(in the rows, 128 means zero)
Rotation paths and how fast each direction turns (degrees per step)
Each turn is a multiple of 5 degrees from 10 to 175, or 0.
Each row of a path follows its step; steps can be skipped.

step 0: [123 118 132 127 122 127 121 140 124 131 124 115 122 118 122 119 129 124
 118 131 135 133 137 127 115 133 119 125 125 133 133 131 129 129 134 123
 133 125 129 131 132 122 129 129 128 131]
step 1: [127 128 127 128 118 124 114 133 130 132 120 131 127 134 126 117 131 133
 120 124 136 127 140 125 120 138 122 126 116 124 137 133 134 125 126 123
 124 131 134 122 132 122 130 127 125 134]
step 2: [126 132 132 129 123 128 113 124 132 127 131 121 132 134 129 113 129 138
 126 134 141 136 128 133 124 133 128 133 127 130 130 122 132 131 129 120
 129 128 131 126 140 119 129 115 127 134]
step 3: [130 121 131 129 125 129 123 127 129 118 123 119 126 135 132 111 121 131
 121 128 134 126 130 123 125 127 130 123 124 134 121 130 119 132 122 112
 132 130 125 131 132 118 133 119 130 135]
step 4: [121 130 122 123 128 124 119 128 133 120 133 128 117 126 133 124 114 130
 128 127 126 125 133 131 118 134 133 132 121 131 129 131 130 130 117 111
 133 135 129 125 125 120 130 120 123 135]
step 5: [118 126 122 131 116 125 126 128 139 127 132 120 118 120 135 125 124 143
 128 126 123 133 131 135 128 126 128 126 130 130 129 128 130 127 123 119
 135 131 124 129 139 128 137 120 119 131]
step 6: [124 135 131 123 123 124 128 139 134 125 118 129 124 120 131 125 118 142
 120 119 131 133 129 124 128 120 133 121 130 123 124 125 120 132 125 120
 135 127 133 121 134 124 133 122 117 126]
step 7: [121 127 132 121 125 128 129 132 126 124 126 125 117 122 122 131 128 128
 128 122 122 136 131 128 116 129 132 135 133 120 132 124 122 139 127 118
 139 127 137 118 140 118 133 123 128 127]
step 8: [125 123 124 129 119 124 130 141 129 135 119 117 125 125 129 127 129 126
 125 130 125 137 142 128 123 126 127 128 132 125 141 139 123 131 128 119
 133 132 127 127 134 115 127 124 126 121]
step 9: [122 129 129 131 125 124 120 139 134 135 123 124 137 124 134 124 126 129
 123 122 133 133 139 123 119 131 115 134 126 121 127 129 135 127 132 120
 129 130 138 119 128 116 134 125 126 121]
step 10: [123 130 127 126 120 129 118 128 132 123 122 120 133 129 119 116 126 128
 128 131 135 133 128 128 129 130 115 130 135 127 130 137 134 135 134 123
 133 129 136 119 139 118 138 127 134 135]
[127 124 128 128 126 130 127 128 129 129 129 127 126 127 127 127 130 126
 130 129 126 129 126 130 127 128 127 129 130 130 126 126 130 130 130 129
 130 126 127 130 130 128 132 127 129 129] | 145
[130 127 127 128 130 128 126 128 125 129 131 127 131 130 127 125 130 127
 127 126 130 129 129 128 128 130 127 127 128 127 128 130 131 131 132 126
 126 130 127 128 129 128 127 130 127 129] | 40

step 0: [121 133 130 137 117 133 126 131 121 130 139 124 125 130 121 127 123 129
 133 124 127 117 123 121 136 128 138 131 133 137 129 128 123 131 133 130
 131 122 120 120 128 128 130 128 135 126]
step 1: [125 125 138 128 116 129 124 128 122 126 129 123 136 131 132 132 122 133
 126 133 130 124 119 131 135 118 119 131 136 127 135 121 127 133 129 129
 125 123 129 122 127 130 118 116 130 126]
step 2: [122 126 127 139 114 118 129 120 130 126 131 125 131 124 134 133 118 120
 129 128 124 129 130 133 132 118 123 131 123 129 132 123 123 126 134 129
 129 138 127 124 129 125 129 131 134 137]
step 3: [127 136 127 131 122 117 129 130 116 132 132 123 131 140 128 124 120 128
 134 134 127 123 121 134 122 132 133 123 121 127 132 121 131 123 135 134
 130 128 132 115 126 127 132 131 132 130]
step 4: [132 119 127 130 128 123 131 125 124 135 130 127 140 127 129 134 123 133
 132 138 122 133 118 122 131 124 135 129 127 129 135 123 128 138 132 126
 129 123 134 122 119 127 119 138 130 123]
step 5: [119 133 130 135 126 129 129 126 135 127 134 126 140 127 135 130 124 132
 142 133 125 124 126 118 134 130 132 130 134 135 128 127 116 133 134 132
 131 132 119 121 131 128 131 133 126 133]
step 6: [127 125 134 132 120 125 120 140 127 125 130 131 132 133 134 133 127 137
 135 136 129 123 122 135 127 135 127 126 134 128 131 125 123 124 135 118
 125 128 126 117 127 126 121 120 132 137]
step 7: [130 121 139 137 121 119 131 130 133 131 132 128 140 122 130 133 123 118
 127 123 132 128 134 134 132 128 129 125 126 125 137 122 123 127 132 118
 126 128 126 120 121 130 127 134 131 125]
step 8: [124 125 135 133 132 120 131 123 124 128 135 123 129 138 130 123 125 129
 134 123 131 118 120 134 134 129 133 127 127 127 127 120 125 125 127 126
 133 138 133 115 131 136 132 138 121 130]
step 9: [128 121 127 124 132 115 119 129 130 131 124 127 133 130 125 131 120 129
 133 136 134 128 109 122 122 122 129 127 126 131 133 129 121 128 131 122
 124 132 133 122 128 130 119 132 121 127]
step 10: [130 127 130 124 123 126 138 124 143 128 131 136 134 122 133 127 122 131
 140 127 137 128 124 118 124 128 130 125 126 131 129 124 119 124 139 128
 135 129 126 124 129 131 126 135 133 130]
[129 125 127 131 126 125 127 128 126 127 128 128 128 129 132 127 130 127
 125 127 131 125 130 128 128 126 127 129 128 127 127 126 127 127 125 127
 127 127 126 127 129 126 129 126 128 127] | 65
[126 127 128 130 129 131 132 128 131 128 130 128 131 125 128 126 126 127
 126 126 129 129 129 128 126 126 127 128 126 130 128 127 127 131 127 127
 129 129 128 129 129 126 127 131 130 130] | 135
[129 126 127 127 127 127 128 126 131 128 128 130 129 125 130 128 128 126
 125 127 126 128 128 125 132 128 127 127 129 126 130 130 128 127 131 130
 128 130 128 129 124 128 130 129 128 127] | 135

step 0: [131 126 116 127 134 131 118 132 124 119 123 127 125 130 120 137 133 131
 136 120 134 127 144 117 129 128 133 130 129 128 124 120 129 124 135 134
 131 132 128 119 128 127 134 133 129 127]
step 1: [128 125 124 131 131 141 118 127 124 140 128 126 122 128 136 129 132 125
 134 129 129 132 135 128 118 129 131 130 124 126 133 115 121 133 124 125
 126 118 128 115 126 129 135 124 123 133]
step 2: [123 128 131 126 123 124 132 120 126 132 123 126 115 130 125 122 129 126
 130 131 113 137 129 129 122 134 122 121 120 131 131 129 121 141 121 120
 127 124 132 126 134 121 128 132 119 128]
step 3: [118 127 125 123 124 126 135 130 128 117 124 137 128 131 122 122 124 126
 139 126 131 131 135 125 133 134 124 123 120 130 131 127 122 133 127 133
 124 141 133 132 135 123 126 143 133 127]
step 4: [118 129 125 129 135 136 129 138 122 123 134 127 122 134 131 130 119 130
 132 135 135 128 141 130 137 130 131 132 135 129 128 119 123 127 130 143
 133 130 123 122 127 129 134 130 133 128]
step 5: [133 134 125 124 134 133 124 127 122 132 131 116 118 126 120 139 124 128
 127 126 128 137 136 125 128 130 121 132 134 127 129 129 130 136 131 128
 132 122 129 112 126 126 136 124 118 136]
step 6: [131 125 118 121 123 129 130 124 125 131 119 134 122 123 132 124 135 118
 134 127 129 143 128 124 122 135 125 132 120 126 129 127 135 137 129 119
 121 125 136 121 128 129 130 134 125 135]
step 7: [123 117 121 127 129 123 129 129 121 121 120 132 119 130 130 114 133 127
 133 138 119 134 137 132 126 133 131 126 124 133 125 118 124 123 125 130
 128 129 125 133 129 127 129 142 128 122]
step 8: [122 129 124 131 137 130 122 129 125 124 128 121 125 132 114 133 130 136
 137 125 130 118 139 131 131 130 128 123 123 134 129 121 114 127 131 133
 131 135 129 126 131 123 135 135 122 127]
step 9: [118 132 127 128 127 140 126 131 129 137 136 133 120 131 128 138 125 128
 136 124 136 128 133 125 129 130 130 130 123 122 132 121 124 146 131 128
 130 121 130 122 132 123 134 122 125 134]
step 10: [129 128 135 120 120 130 130 129 128 126 132 129 116 128 132 122 120 118
 127 131 121 145 135 127 126 135 120 129 133 126 131 125 132 138 123 125
 126 122 125 120 135 121 123 132 122 129]
[130 129 129 129 131 129 128 129 128 130 127 131 126 130 126 129 126 126
 126 127 130 125 127 129 125 126 128 130 129 128 127 126 125 130 130 128
 131 129 128 125 127 128 128 127 128 130] | 90
[128 128 127 128 127 126 129 127 127 128 127 131 128 129 130 129 125 126
 126 125 127 128 129 129 124 133 127 127 127 128 129 131 128 127 129 127
 126 125 126 130 127 126 128 129 127 129] | 90

step 0: [128 133 121 114 125 122 139 127 132 123 121 118 131 136 126 123 131 133
 130 117 127 128 128 114 138 129 129 123 126 125 129 130 136 130 131 131
 128 126 133 114 132 132 132 139 126 128]
step 1: [129 126 119 123 123 134 131 117 126 134 120 141 121 131 125 128 134 122
 126 133 129 143 120 130 129 130 124 122 124 130 121 132 125 131 128 132
 124 125 123 121 134 121 125 142 132 136]
step 2: [125 132 140 130 123 126 131 133 133 136 122 138 122 124 126 124 126 115
 128 127 134 125 132 132 130 122 128 127 133 117 122 118 130 129 127 131
 126 129 129 115 120 124 133 128 123 143]
step 3: [132 123 133 126 131 128 125 141 140 123 115 125 122 139 135 123 135 129
 134 126 133 129 128 121 127 130 139 133 131 121 130 117 131 122 129 130
 124 124 127 127 133 128 132 136 142 128]
step 4: [135 136 127 119 129 131 123 132 130 135 128 143 128 144 130 128 133 124
 123 141 134 126 132 129 125 132 130 124 128 130 127 131 122 126 123 136
 135 118 127 130 130 124 126 135 124 116]
step 5: [132 145 131 130 124 129 131 129 127 130 123 122 134 130 134 125 124 120
 123 133 129 120 136 125 125 120 128 126 124 131 143 127 131 141 128 132
 136 131 124 127 121 119 132 138 126 138]
step 6: [127 128 119 126 125 120 122 126 135 138 123 118 127 138 135 132 120 126
 123 125 138 134 126 118 133 120 130 125 124 135 131 126 136 122 139 123
 121 131 120 121 127 128 124 133 137 127]
step 7: [125 136 124 117 117 120 123 128 122 132 131 133 130 129 120 119 133 124
 134 129 141 135 125 117 137 125 123 121 133 121 123 130 125 131 122 124
 125 125 126 123 138 123 132 132 120 123]
step 8: [124 133 124 126 128 139 121 130 130 125 124 128 128 127 120 125 128 125
 129 122 133 140 126 129 123 126 126 134 117 117 129 120 122 140 129 139
 123 127 125 125 122 117 134 134 131 141]
step 9: [135 132 130 125 126 117 121 134 139 121 123 136 116 137 127 132 131 128
 126 122 125 132 127 134 136 120 130 126 126 129 122 119 132 124 133 137
 124 126 130 117 114 127 130 126 128 123]
step 10: [139 129 133 129 119 131 132 132 144 121 121 132 126 135 123 122 133 129
 132 134 129 129 122 127 129 122 129 120 133 128 131 125 132 128 123 128
 138 133 127 132 143 122 132 141 122 123]
[127 127 128 126 129 128 130 130 129 130 130 125 128 128 127 126 128 127
 130 127 129 128 129 126 127 128 128 130 128 124 128 131 126 126 127 130
 127 127 129 128 129 125 128 129 129 123] | 95
[128 127 126 126 125 125 128 128 127 131 129 131 127 130 127 130 128 128
 127 131 127 128 127 129 128 125 129 130 128 126 126 129 127 126 129 128
 129 126 128 128 125 129 127 125 127 127] | 145
